Read these off the grid that follows. Rows and columns are numbered from 1.
1) Which number is the entry in the bottom-left corner?
2) Which number is the top entry of the column that holds the smallest entry?
3) Which number is the entry just left of the largest entry?
4) Which number is the entry at row 2, column 1?
5) Which number is the entry directly below the smallest entry?
6) Which number is the entry in row 1 and column 2?
7) Which number is the entry in row 2 and column 3?
8) Which number is the entry at row 3, column 1?
array([[5, 5, 5, 5, 3, 4, 5, 5, 6, 7, 4, 3],
       [6, 6, 1, 7, 7, 3, 4, 2, 3, 6, 7, 5],
       [3, 3, 3, 7, 4, 2, 4, 1, 1, 4, 5, 5],
       [7, 4, 7, 6, 4, 4, 3, 2, 6, 3, 4, 4],
       [2, 4, 1, 3, 3, 3, 3, 3, 1, 1, 3, 4],
       [5, 6, 2, 6, 7, 3, 5, 3, 3, 6, 7, 5],
       [4, 2, 5, 1, 4, 4, 5, 5, 6, 5, 4, 2],
       [3, 5, 3, 4, 6, 2, 2, 3, 1, 1, 3, 5],
       [4, 6, 0, 3, 3, 4, 3, 8, 6, 5, 2, 4],
       [2, 5, 3, 7, 3, 6, 2, 1, 1, 2, 6, 5]])
1) 2
2) 5
3) 3
4) 6
5) 3
6) 5
7) 1
8) 3

[[-40 -68 -20 -13   8  22  46  22 -38 -41]
 [ 17  37  29  21 -12   0  -2  18 -29  18]
 [ 54  51  -3  28  18 -15   4 -17  22   5]
 [ 25 -13  37  37  22 -14 -15  73 -39   8]
 [ -6  24 -24  -3  16  14  40 -15  66  -5]]
Indices start at 1.
Which number is the entry just left of the largest entry? -15
The entry in row 3 and column 1 is 54
The entry in row 1 and column 3: -20
The entry directly below the smallest entry is 37
Which number is the top-right entry? -41
Which number is the entry in the bottom-right corner? -5
Which number is the entry in the top-left corner? -40
The entry in the bottom-left corner -> -6
The top entry of the column that holds the smallest entry is -68
The entry just right of 28: 18
The bottom entry of the column that holds the smallest entry is 24
Which number is the entry directly above -29? -38
The entry just left of -14 is 22
Which number is the entry in row 3 and column 3? -3
The largest entry -> 73
Which number is the entry at row 2, column 1? 17
Which number is the entry directly above the largest entry? -17
Which number is the entry just right of 40? -15
